In the data rows, 128 means zero.
Some points:
[152.  98. 128. 129. 149. 107. 151. 129. 120. 144. 105. 151. 133. 114.  98.  71. 120. 147. 153. 145. 108. 163. 105. 140. 120. 111. 101. 116. 136. 111. 162. 134.]
[118. 134. 119.  92. 155. 128. 100. 138. 126. 126. 114. 151. 135. 115. 183. 148. 103. 166. 133. 153. 122. 156. 121. 172. 102. 170.  93.  92. 122. 120. 134. 124.]
[140. 106. 145. 144. 112. 154.  81. 123. 149. 154. 151. 165. 116. 123. 127. 161. 163. 124. 136. 168. 144. 128. 148. 126. 118. 108. 132. 135. 146. 137. 137. 134.]
[124. 142.  98. 187. 112. 102. 133. 133.  96. 119. 130. 126. 106. 158. 134.  92. 119.  75. 139.  91. 120. 166. 119. 136. 115. 125. 150. 122. 105. 119. 124. 175.]
[127. 124. 106. 138. 133. 123. 104. 100. 138. 141. 103. 144. 128. 113. 155. 119. 120. 110. 114. 115.  78. 127. 110. 139. 120. 135. 108.  90. 127.  77. 146. 153.]
[ 87. 111.  72. 146. 109. 104. 122. 150. 116. 124.  95. 136. 129. 127.  87. 116.  31. 120. 113. 102. 121. 120.  98. 137. 139. 136. 125. 110. 101. 179. 152. 108.]
[138. 114. 155. 150. 131. 126. 169. 112. 108. 176. 130. 165. 113. 131. 131. 100. 121. 139. 151. 147. 134. 107. 131. 161.  99. 126.  82. 117. 159. 159. 102. 131.]
[114. 129. 120. 104. 160. 127. 104.  96. 134. 138. 156. 122. 106. 202. 100. 153. 150. 124. 151. 128. 128. 112. 133.  93. 185. 104. 135. 114. 134. 153.  96. 149.]
[ 99. 140. 134. 131. 116. 113. 106. 117.  92. 132. 100. 110. 119. 110. 126. 119.  94. 159. 134. 106. 117. 145. 140. 134.  71. 104. 179. 121. 126. 125. 133. 186.]
[194. 114.  77. 113. 140. 144. 142. 124. 154. 133. 137. 134. 155. 118. 131.  93. 124.  76. 169. 133. 134. 148. 140.  99. 130. 166. 108. 159. 119. 117.  96. 121.]
[115. 163. 162. 140. 153. 158. 125.  71. 175.  89. 152. 106. 117. 138.  89. 151. 122. 129. 132. 154. 128. 155. 119. 109. 124. 131. 137. 132. 127. 165.  76. 118.]
[ 88. 128. 138. 118. 149. 143. 121. 112. 128.  80. 150. 142. 116. 150. 118. 146. 165. 121. 127. 147. 118. 139. 144. 107. 136. 121.  94. 127. 172. 152. 100. 152.]
[166. 123.  90. 162. 105. 138. 109. 134. 147. 132.  86. 113. 141. 158. 159. 117. 153. 144. 159. 131. 189. 160. 134. 123. 120.  90. 119. 131. 122. 161.  70. 127.]
[129. 123. 155. 135. 162. 151. 111. 122. 155. 125. 146. 152. 106. 140.  85. 140. 142. 128. 130. 141. 148. 176. 123. 113. 172. 143. 115. 122. 163. 150. 132. 135.]
[158. 127. 113.  93. 131. 118. 134. 134. 177. 107. 167. 147. 106. 148. 120.  95. 133. 131. 131. 163. 146. 130. 136. 157. 175. 102.  93.  93. 161. 140. 183. 153.]
[ 97. 101. 131. 117. 140. 122.  98. 116. 141. 123. 126. 151. 128. 137. 155. 111. 151. 132. 127. 142. 116. 113. 133. 134. 121. 131. 142. 120. 142. 116. 113. 111.]
[101. 123. 181. 153. 103. 164. 139. 178. 120. 143. 121. 111. 174. 147. 117. 130. 121. 149. 109. 107. 160. 122.  74. 170. 103. 121. 182. 101. 102. 161. 180. 148.]
[153. 148. 109.  86. 160.  97. 150. 102. 110. 162. 156. 135. 177. 144. 150. 151. 128.  90. 103. 126. 120. 116. 147. 104. 112. 177. 116. 121. 154. 110. 175.  92.]
[113. 128. 114. 122. 147.  84. 147. 148. 127. 164. 127.  44. 142.  73. 157. 155.  99.  94.  93.  63. 121. 123. 130. 122. 131.  89. 112. 122. 135. 134. 153.  87.]
[154. 128. 131.  88. 164. 114. 108. 126. 156. 113.  95. 136. 126. 133. 124. 162. 148. 125. 125. 133.  63. 145. 155. 156. 147. 129. 147. 120. 120. 153. 130. 120.]
[147.  94. 161. 121. 160.  84. 113. 148. 168. 118. 140. 143. 133. 140. 142. 148.  93. 112. 164. 137. 137.  99. 117.  98. 117. 139. 125. 123. 159.  88. 161.  93.]
[135. 138.  87. 151. 140. 112. 178. 121. 131. 103.  97. 124. 109. 140. 113. 126. 142. 101. 104. 113. 127.  85.  98. 108. 162. 144. 132.  95.  92. 100. 149. 165.]
[135. 152. 135. 139. 103. 114. 121. 113. 134. 120. 126. 148. 122. 128. 124. 136. 108. 124.  93.  90. 121. 134.  85. 130. 150. 146. 179. 128.  92. 155. 134. 114.]
[109. 151. 172. 141. 146. 113. 127. 111.  91. 116. 122. 147. 111. 173. 105. 134. 123. 113.  72. 157. 105. 110. 155. 139. 154. 132. 105. 151. 191. 116. 117.  90.]
[132. 149. 152. 124. 163. 149.  87. 129. 107. 109. 132. 153. 149. 131. 157. 146. 167. 139. 152. 129. 116. 108. 129. 142. 107. 132. 111. 136. 145. 105. 150. 132.]
[103. 128. 114. 119. 163. 159. 122. 171. 147. 142.  89. 158. 149.  86. 120. 113. 120.  88. 124. 162. 162. 108. 179. 120. 113. 114. 115. 113. 132. 145. 123. 141.]
[160. 141. 129. 120. 139. 138. 133. 129. 111. 123. 148. 140. 102.  99.  80. 141. 132. 122. 115. 126.  88. 166. 117. 138.  82. 125. 152. 119. 118. 137. 151. 131.]
[136. 105. 147. 118. 109. 114. 162.  98. 119.  67. 117. 113. 154. 137.  76. 148. 133. 112. 131. 130. 154. 106. 134. 136. 130.  99. 150. 113. 122. 168. 125. 180.]
[113.  98. 108. 142. 130. 126. 172. 117. 127. 110. 125. 148. 131. 150.  92. 111. 143. 149. 168. 150. 149. 121. 168. 108. 138. 144. 132. 121. 117. 110. 131. 134.]
[143. 132. 150. 102. 152.  91. 103. 146. 126. 152. 126. 169.  94.  88. 145. 136. 139. 168. 105. 136. 123. 109. 144. 130. 117. 148. 128.  90. 129. 102. 115. 117.]
[149. 129. 121. 118.  86. 132. 161. 142. 151. 158. 114. 154. 142. 160. 120. 112. 123.  94. 140. 147. 132. 185. 127. 103. 133. 131. 140. 127. 124. 156. 110. 125.]
[130. 181. 121. 181.  95. 111. 103. 153.  76.  95.  91. 120. 139. 110. 126. 111. 121. 129. 107. 121. 138. 107.  91. 161. 141. 123. 139. 130. 139. 148. 128. 113.]
[103.  98. 137. 149.  68. 141. 105. 141. 114. 136. 153.  83. 151. 111. 143. 157. 196. 157.  94.  99. 130. 139. 114.  93. 117.  90. 100. 140.  99. 132. 138. 110.]
[159. 151. 115.  87.  95. 141. 129. 144. 135. 120.  77. 108. 188. 146.  59. 106.  87. 109. 166. 170. 141. 140. 107. 133. 137. 129. 117. 134. 103. 124. 117. 115.]
[115. 106. 117. 151. 150.  92. 186. 124. 154. 140. 134. 137. 192. 143. 112. 117. 142. 141. 122. 145. 125. 133. 121. 147. 127. 123. 135. 171. 114. 117.  78. 135.]
[160. 122. 126. 141. 140. 102. 163. 141. 116. 131. 125. 147. 112. 142. 123. 108. 132. 138. 120. 105. 150. 100. 136. 106. 139. 137. 135. 135. 120. 133. 126. 120.]
[120. 101. 114. 132. 153. 123. 108. 121. 110. 140. 170. 157.  72. 159. 125. 113. 152. 105. 144. 155. 128. 137. 136. 106. 118. 137. 118. 113. 151. 142. 143.  92.]
[103. 154. 119. 103. 143. 108. 106. 124. 160. 148. 124. 165. 137.  79. 136. 174. 152. 117. 151. 134. 103. 115. 163. 126. 131. 114. 171. 109. 175. 133. 154. 156.]
[151. 129. 146. 109. 136. 126. 128. 121. 109. 125. 140. 138. 139. 132. 112. 108. 142. 143. 113. 165. 172. 112. 133. 130. 172. 130. 127. 155.  99. 173.  66. 134.]
[131. 144. 124. 116. 124. 147. 105. 151. 140. 107. 116.  96. 122. 132. 146. 104. 187. 129. 123. 120. 128. 110. 154. 108.  78. 182. 122. 113. 154. 144. 108. 125.]
[134. 105. 105. 182. 112. 145. 126. 134.  84. 113. 100. 110. 146. 112. 139. 172. 113. 121. 103. 112. 152. 106. 128. 194. 109. 128. 162. 111. 120. 126. 135. 145.]
[124. 126. 108. 115. 150. 131. 154. 109. 140. 148. 116. 159. 139. 134.  89. 123. 171. 141. 128. 160. 149. 150. 149. 111. 134.  94. 136. 169. 142. 172. 107. 106.]
[ 83. 132. 149.  88.  86. 132. 164. 118. 105. 149. 158.  60.  86.  60. 205. 105. 123. 113. 145. 123. 119. 165. 153. 140. 153.  93. 122. 180.  90. 132. 151. 112.]
[ 56. 145. 138. 101.  91. 142. 153. 146.  94. 156. 169.  39. 110.  45. 119. 130. 156. 112. 131.  91. 128. 147. 112. 102. 141.  74. 106. 115.  92. 105. 121.  66.]
[152. 116. 119.  97. 118. 154. 180. 113. 102. 179. 116. 139. 129. 145. 124. 146.  80. 139. 117. 121. 158. 109. 159. 122. 110. 170. 119. 144. 145. 100. 108. 136.]
[161. 109. 198. 137.  95. 149.  74. 159. 140. 119. 140. 120. 145. 158. 143.  97. 152. 130. 138. 147.  98. 118.  76. 107. 114. 137. 111. 123. 144. 136. 120. 123.]
[141. 107. 118. 119. 110. 137. 126. 127. 130. 111. 114. 153. 133. 133. 151. 143.  99. 175. 165. 106. 142. 144. 141. 138. 104. 124. 129. 166. 112. 132.  82. 124.]
[153. 146. 136. 138. 143. 124. 156. 147. 137.  99. 139. 158. 116. 134. 100. 118. 107.  93. 116. 128. 101. 106. 117. 118. 130.  78. 109.  87. 107. 104. 135. 137.]
[ 80.  98. 130. 113.  78. 160. 198. 185. 107. 132. 184.  80. 105.  71. 167. 168. 127. 118. 133. 160.  86. 157.  93.  96. 183.  85. 152. 136. 125.  94. 131. 136.]
[111. 122. 129. 118. 133. 143. 118. 101. 151. 125. 114. 120.  87. 170. 160. 159. 136. 142. 141. 118.  74.  99. 178. 186. 122. 162. 147. 142. 105. 105. 106.  82.]
[ 92. 171. 144. 142. 152. 120. 130. 119.  82. 159. 140.  58. 135.  70. 168. 157. 134. 138. 141. 107. 120. 130. 151.  80. 177. 145.  77. 167.  71. 153. 155.  90.]
[106. 124. 204. 135. 132. 158. 113. 123. 142. 130. 147. 112. 145. 121.  80. 145. 149. 151. 141. 116. 148. 133.  97. 170. 124. 148. 144.  94. 156. 136. 101. 148.]
These points spread out most along one direction. Take the direction at right angles to it along which they spread out most. Go by this last direction. Where along it does each point below lie, from 0 to 99? The average is 50, and the first point in the table lies past the average. One standard deviation of the points above along it is 16.
[162. 105. 122. 172. 122. 114.  99. 142.  89. 129. 129. 104. 124. 150. 123. 110. 124. 118.  83. 126. 154. 122. 124. 135. 124. 126. 162. 133.  68.  88. 147. 143.] 74
[111. 117. 125. 111.  99. 105. 111. 127. 166. 111. 117. 143. 101. 152. 131. 163.  96. 140. 116.  79. 113. 146. 144. 149. 121. 156. 107. 129. 128.  65. 125. 133.] 50
[145. 133. 160. 133. 114. 124. 120. 145. 143. 126. 124. 129.  99. 121.  99. 133. 135. 131. 127. 158. 116. 136. 125. 132. 114. 145. 123. 160. 180. 154. 149. 156.] 46
[154. 107. 104. 111. 148. 126. 156. 126.  97. 128. 119. 136. 125. 161. 160. 114. 123. 126. 121. 102. 144. 122. 105. 111. 114. 150. 137. 156.  67. 102. 147. 164.] 64
[102. 163. 137. 130. 142. 141. 119. 119. 177. 126. 164. 114. 128. 163. 128. 126. 116. 135. 110. 170. 135. 106. 101. 139. 109.  86. 107. 136. 151. 150. 130. 134.] 44
[120. 153. 106. 146.  98. 147. 148. 122. 101. 114.  89. 147. 121. 133. 176. 116.  84. 145. 119.  94. 103. 101. 153. 136. 131. 129. 146.  82. 123.  80. 141. 147.] 68
[167. 117.  81.  91. 123.  76. 133. 108. 140. 139.  63. 117. 135.  58. 154. 142. 153. 144. 109. 141. 163. 117. 104. 168.  78. 161. 139. 145. 139.  83. 115. 126.] 57
[ 58. 130. 182. 146.  84. 123. 142.  77. 151. 146. 172.  59. 143.  99. 163. 101. 130. 140. 179. 121. 148. 172. 153.  87. 136. 106. 105. 125. 103. 141. 142. 114.] 34
[114. 152. 107. 145. 105. 151. 116. 145. 142.  93. 139. 153. 127. 124. 130. 139.  93. 127. 146.  62. 127.  96. 124. 140. 123. 154. 128. 136. 142. 139. 127.  98.] 60
[119. 162. 128. 169. 138. 148. 153. 165. 127.  92. 177. 120. 102. 156.  85. 118. 116. 177. 116. 147. 126. 120. 114.  77. 146. 119. 149. 142. 129. 172. 118. 137.] 56
[172. 111. 159. 148. 138. 169. 129. 103.  94. 110. 135. 104. 132. 145. 131.  79. 136. 145. 111. 130. 114.  75. 115.  80. 130. 115. 164. 133. 118. 121. 123. 125.] 55
[150. 139.  72. 113. 116. 130.  60. 155. 120. 138. 158. 135. 152. 156. 133. 131.  84. 150. 149. 115.  93. 123. 157. 133. 135. 154. 133. 139. 140.  91. 138. 130.] 49
[108. 154. 152. 120. 148. 145.  95. 100. 147. 135. 114. 121. 116. 132. 125. 148. 162. 124. 143. 128. 130. 137. 108. 179. 129. 130. 116. 154. 174.  97. 142. 126.] 36
[172.  95.  60. 114. 146. 114. 109. 123. 146. 156. 102. 169. 148.  80. 161.  84. 110. 100.  86.  97. 163. 133. 120. 124. 153. 141. 112. 165. 129. 102. 135. 130.] 56
